Questions about the matrix below. Counting starts at 1.
1) Which number is the entry at row 2, column 1?
2) Which number is the entry directly above the smallest entry?
3) Which number is the entry in the bottom-right corner?
4) Which number is the entry at row 3, column 1?
5) Which number is the entry at row 3, column 3?
6) Which number is the entry just right of the smallest entry?
7) Which number is the entry in row 1 and column 2?
8) Which number is the entry just left of -35?
[[  7 -10   6 -16   7  -6 -21  14 -37  14 -10 -10  -3]
 [-27  -7  61  -7 -22   0  46  16 -19 -32  -2  24   5]
 [ -8  37 -50  19   4   6   2  17  32  30  -8   1  26]
 [-21  15   3 -18  33  14 -48  -6  -3  37 -22 -11  -7]
 [ -6 -14  54 -15 -25   8  39  24 -21 -20  -7  17  14]
 [  4 -22   9  -7   5 -35  -1   1 -51   4 -57 -27  33]
 [ 15 -15   0  15  -6  13   6 -44  43 -32  23   5 -17]
 [-12  39 -51  24   8  11  -2  14  27  31  -8   2  35]
 [ -6  17 -20  -4  16   4 -29  13  -5  27   6  -3 -11]
 [ 18   3 -23  24 -20   0   8   1  49 -12   7   2 -23]
 [  3 -18  10 -11   9 -27  -9   1 -46   8 -47 -25  21]
 [ 13  -7  -1 -12   1  -3 -14  18 -34   7  18  -2 -11]]
1) -27
2) -7
3) -11
4) -8
5) -50
6) -27
7) -10
8) 5

A =
[[ 0.057 -0.142 -0.363  1.873  0.230  2.275 -0.941 -0.121  0.058]
 [ 1.559  1.803  1.994 -0.396  1.389 -0.887  2.692  1.752  1.562]
 [-0.099 -0.469  0.351  0.905 -1.344  0.781 -1.805  1.561 -1.555]
 [ 0.077 -0.122 -0.404  1.929  0.313  2.402 -0.914 -0.177  0.141]
 [ 0.433  0.210  0.330  0.127 -0.416  1.247 -0.411  1.861 -0.391]
 [ 1.258  1.546  1.192  0.317  1.967  0.004  2.537  0.242  2.102]
 [ 0.789  0.909  0.394  1.480  1.941  1.398  1.375 -0.910  1.956]
 [ 1.310  1.634  0.899  0.524  2.435  0.613  2.785 -0.194  2.606]
 [ 1.080  1.291 -0.392 -0.319  2.152  2.372  2.291  0.278  2.493]]
The entry directly below 1.562 is -1.555
The 2nd entry on the diagonal from the top-right corner: 1.752
The 1st entry in reading order: 0.057
The 3rd smallest entry -> -1.344
The entry in the top-right corner is 0.058
Give the entry just right of 0.077.
A: -0.122
The fourth entry in reading order: 1.873
Give the entry in the bottom-left corner.
A: 1.080
The fourth-last entry, reading row by row -> 2.372
The 2nd entry from the end, reading row by row is 0.278
Give the bottom-right entry.
A: 2.493
The largest entry in the first row: 2.275
The third largest entry -> 2.606
Give the smallest entry in the first row.
A: -0.941
Give the entry directly below 1.398.
A: 0.613
The smallest entry in the first column is -0.099
The third entry on the diagonal from the top-right corner -> -1.805
The second entry, reading row by row is -0.142
The entry directly above the smallest entry is 2.692
Give the entry directly below -0.122.
A: 0.210
The entry directly below 2.275 is -0.887
Give the entry directly above 1.967.
A: -0.416
The entry directly below the smallest entry: -0.914
Give the entry directly below 2.402.
A: 1.247
Give the bottom entry of the column that holds the smallest entry.
A: 2.291
Give the entry directly above 2.102.
A: -0.391
Give the entry just left of -0.914.
A: 2.402
Give the entry directly above the centre entry.
A: 0.313
Give the largest entry in the first column.
A: 1.559
Give the 3rd entry on the main diagonal.
A: 0.351

Questions about the table below.
1) Give the first entry in reading order.
2) Give the third entry in reading order.
3) Give the entry just left of 30.
4) Give the entry just right of the centre entry.
[[19, 48, 39, 80, 42], [22, 50, 35, 78, 51], [18, 42, 50, 76, 26], [29, 52, 30, 71, 59], [21, 50, 36, 79, 48], [31, 53, 29, 69, 61], [23, 51, 33, 78, 53], [26, 52, 32, 75, 56], [19, 39, 56, 73, 18], [20, 37, 61, 69, 11], [20, 49, 37, 80, 46], [18, 45, 46, 78, 33], [19, 46, 42, 79, 38], [25, 51, 32, 76, 54], [27, 52, 31, 73, 58]]
1) 19
2) 39
3) 52
4) 75
